Some points, one per row:
[13. -31. 127. -65. -28. -114. -13. -103. 44. 106. 81. 11. 32. -49. -91. 4. 16. -16. 33. -51. 40. 47. -8. -44. -55. 62. -50.]
[7. 8. -18. 17. 1. 5. 2. 0. -15. -9. -1. 1. -2. 1. 18. -2. -8. 7. -5. 0. 8. -1. -7. 1. 6. -10. -5.]
[1. 18. -101. 78. 20. 63. 28. 88. -5. -48. -33. -8. -26. 55. 80. 29. -7. 22. -39. 18. -1. -33. 32. 46. 44. -41. 12.]
[0. 15. -102. 72. 18. 64. 27. 87. -7. -47. -37. -10. -25. 51. 65. 30. -18. 8. -41. 14. 0. -33. 23. 35. 48. -43. 24.]
[-2. 4. 33. -11. -7. -11. -10. -39. -20. 12. 11. 5. -2. -21. -15. -31. 4. -11. 13. -4. 6. 2. -21. -21. 0. -2. -16.]
[3. 27. -54. 36. 18. 62. -2. 33. -56. -58. -52. 6. -8. 18. 34. -26. -10. 9. -10. 46. -23. -21. -14. 14. 34. -31. 29.]
[4. 24. -127. 92. 21. 102. 27. 92. -42. -81. -61. -2. -24. 54. 109. 7. -23. 14. -46. 39. -18. -39. 16. 49. 59. -55. 27.]
[-6. 17. -66. 33. 16. 66. -4. 49. -43. -65. -50. 6. -6. 12. 42. -14. -14. 14. -5. 35. -33. -21. -10. 18. 26. -31. 35.]
[8. -30. 127. -72. -28. -113. -21. -112. 40. 98. 79. 12. 25. -53. -90. -3. 29. -18. 37. -55. 35. 48. -29. -51. -55. 51. -44.]
[17. -7. 35. -2. -10. -6. -20. -37. -15. 10. 6. 14. -2. -21. -8. -17. -4. -1. 5. 9. 9. 13. -13. -19. -2. -5. -11.]
[-4. -26. 104. -78. -17. -100. -15. -73. 57. 86. 64. -4. 33. -47. -75. 7. 19. -13. 27. -45. 28. 38. -6. -38. -47. 53. -33.]
[-8. -29. 103. -52. -21. -86. -14. -74. 48. 90. 60. -2. 15. -33. -79. 0. 30. -14. 23. -46. 33. 42. 1. -49. -53. 47. -33.]
[-12. 18. -120. 65. 22. 91. 13. 90. -40. -89. -63. -8. -22. 44. 74. 4. -21. 15. -37. 44. -32. -36. 22. 38. 49. -51. 29.]
Here are 25 more points, each followed by its number:
[5. 29. -58. 26. 18. 70. -4. 30. -47. -62. -49. 1. -1. 13. 42. -28. -11. 10. -6. 41. -29. -15. -17. 17. 21. -32. 21.] 0
[-6. -29. 102. -68. -24. -94. -12. -73. 56. 86. 65. 1. 29. -42. -72. 11. 24. -12. 33. -54. 33. 37. -2. -28. -49. 53. -37.] 1
[-8. -22. 127. -122. -18. -106. -14. -98. 60. 84. 65. -3. 47. -59. -119. -11. 21. -14. 50. -40. 8. 35. -14. -40. -61. 64. -15.] 2
[9. -32. 102. -83. -17. -102. -11. -71. 48. 79. 60. -4. 22. -38. -82. 10. 32. -14. 36. -40. 25. 40. -7. -41. -45. 51. -28.] 3
[-11. -35. 108. -78. -18. -101. -8. -68. 50. 87. 59. -1. 37. -48. -92. 7. 25. -13. 33. -52. 18. 39. -13. -35. -55. 60. -30.] 4
[5. -22. 127. -98. -31. -114. -29. -114. 28. 85. 54. 6. 25. -71. -106. -33. 25. -10. 54. -38. 13. 48. -32. -55. -58. 53. -31.] 5
[-7. -24. 103. -72. -25. -90. -18. -59. 47. 81. 57. -5. 28. -48. -89. 7. 24. -24. 35. -47. 19. 38. -2. -43. -57. 60. -27.] 6
[-3. -29. 107. -84. -19. -94. -11. -81. 50. 91. 69. 11. 35. -44. -85. 6. 21. -5. 30. -50. 23. 32. -9. -38. -55. 57. -32.] 7
[7. 28. -112. 79. 21. 100. 15. 94. -39. -93. -71. -10. -26. 54. 80. 2. -16. 10. -42. 44. -33. -38. 17. 53. 46. -50. 40.] 8
[-10. -37. 127. -103. -30. -113. -14. -86. 73. 97. 78. -5. 27. -52. -109. 18. 29. -15. 34. -56. 32. 39. 2. -46. -66. 69. -27.] 9
[-3. 13. -51. 31. 13. 41. -3. 31. -30. -44. -27. 8. -6. 19. 41. -6. -9. 9. -7. 25. -20. -19. -4. 22. 19. -29. 19.] 10
[-13. 23. -127. 61. 27. 84. 23. 110. -1. -75. -60. -18. -14. 55. 71. 35. -14. 21. -43. 29. -22. -37. 31. 48. 48. -32. 45.] 11
[14. 22. -76. 65. 11. 69. 11. 44. -46. -62. -41. 6. -24. 28. 63. -10. -18. 10. -15. 33. -18. -29. -3. 18. 40. -45. 17.] 12
[0. 2. -13. 19. 5. 12. -9. 4. -17. -8. -15. 0. -6. 7. 16. -2. -4. 4. -2. 3. 3. -5. -3. 4. 6. -4. 0.] 13
[1. -34. 127. -82. -42. -117. -19. -96. 51. 98. 70. 7. 21. -50. -89. -3. 25. -12. 37. -51. 27. 41. -14. -55. -58. 54. -44.] 14
[2. -6. 26. -33. -1. -6. -11. -17. -1. -1. 12. 10. 17. -22. -27. -14. -5. -5. 11. -8. -17. 9. -8. -10. -14. 16. -3.] 15
[-12. -14. 99. -73. -20. -96. -12. -66. 48. 86. 62. -5. 19. -36. -77. 9. 21. -13. 26. -53. 26. 34. -6. -39. -40. 56. -20.] 16
[-17. 18. -56. 12. 17. 53. 10. 47. 8. -41. -38. -7. 6. 14. 15. -1. -4. 8. -10. 20. -18. -26. 9. 30. 11. 0. 28.] 17
[-1. 31. -119. 88. 36. 95. 25. 96. -34. -86. -61. -4. -25. 48. 91. 7. -32. 11. -40. 32. -33. -38. 21. 52. 52. -62. 37.] 18
[-6. -19. 127. -100. -29. -102. -28. -122. 23. 87. 58. 11. 35. -66. -105. -28. 22. -25. 56. -37. 24. 45. -29. -49. -61. 58. -39.] 19
[5. 3. -11. -15. 8. 15. 0. 12. 13. -4. -6. -7. 11. -9. -2. 4. -1. 6. 1. 12. -13. -2. 4. 16. -2. 9. 14.] 20
[-2. 16. -104. 69. 18. 74. 13. 87. -9. -58. -32. -3. -30. 47. 75. 31. -5. 4. -45. 12. -6. -38. 26. 37. 47. -46. 24.] 21
[-2. 29. -121. 94. 18. 95. 18. 92. -40. -80. -53. 1. -33. 62. 98. 14. -28. 20. -41. 42. -22. -45. 9. 38. 57. -53. 17.] 22
[-10. 17. -61. 28. 19. 70. 10. 32. -43. -66. -58. 0. 2. 16. 45. -21. -11. 13. -5. 45. -37. -25. 0. 24. 20. -21. 17.] 23
[-9. 5. -14. -11. 4. 9. 2. 17. 11. -7. -7. -7. 6. 7. -7. 1. -5. -1. -5. 7. -13. -5. 8. 3. -12. 9. 6.] 24
Which three of these numbered points are nearest to each point below, looking only along the 3 directions in which the first points spread most? Their numbers follow each, nearest first.
[0. 15. -52. 37. 12. 44. 19. 32. -27. -50. -35. -13. -15. 30. 36. -14. -10. 6. -16. 26. -17. -24. 7. 15. 24. -25. 19.] > 10 23 0
[10. 11. -72. 59. 25. 64. 10. 50. -46. -59. -45. 5. -28. 34. 58. -10. -13. 9. -23. 29. -9. -19. -10. 23. 41. -39. 15.] > 12 23 0
[-6. 18. -48. 6. 17. 49. 15. 45. -3. -33. -37. -13. 5. 20. 14. -1. -10. 11. -3. 26. -33. -24. 18. 27. 5. -4. 31.] > 17 10 23
[6. 18. -85. 70. 8. 63. 29. 80. -14. -45. -33. -3. -28. 36. 83. 26. -16. 16. -36. 14. -3. -32. 26. 36. 39. -32. 23.] > 21 12 11
[8. -35. 105. -78. -29. -89. -16. -85. 55. 90. 68. -2. 21. -45. -90. 0. 26. -13. 31. -47. 35. 34. -2. -50. -48. 55. -31.] > 7 3 1
[2. 15. -64. 57. 12. 68. 7. 43. -45. -59. -42. 16. -28. 25. 63. -7. -17. 3. -20. 41. -18. -20. 0. 29. 41. -48. 22.] > 12 23 0
[-6. 23. -64. 35. 17. 66. -1. 33. -53. -68. -52. 4. -13. 24. 44. -20. -10. 8. -14. 50. -31. -25. -13. 18. 28. -29. 27.] > 23 0 12
[13. 4. 32. -22. -6. -24. -9. -35. -14. 6. 15. 10. 2. -20. -4. -13. 7. -3. 15. 6. 3. 6. -16. -23. -1. 0. -7.] > 15 20 13
[-8. -23. 104. -69. -29. -96. -9. -80. 62. 96. 62. 5. 27. -49. -80. 10. 33. -14. 25. -53. 28. 33. -2. -34. -50. 51. -33.] > 1 7 3
[4. 2. -8. 19. 3. 7. -2. 9. -17. -10. -7. -2. -4. 5. 20. -3. -9. -3. -5. 11. 2. -9. 2. 13. 5. -17. -3.] > 13 20 24
[2. -22. 116. -78. -27. -101. -14. -87. 49. 89. 70. -2. 19. -53. -80. 8. 20. -15. 28. -46. 37. 38. -9. -40. -50. 50. -31.] > 7 3 1
[5. 6. -106. 89. 10. 71. 24. 88. -7. -48. -42. -8. -30. 46. 75. 29. -10. 9. -50. 11. 0. -32. 30. 31. 45. -39. 21.] > 21 11 22
[4. -29. 105. -67. -25. -88. -10. -64. 51. 87. 68. -1. 16. -41. -77. 12. 26. -8. 24. -55. 27. 29. 7. -36. -54. 46. -37.] > 1 16 3
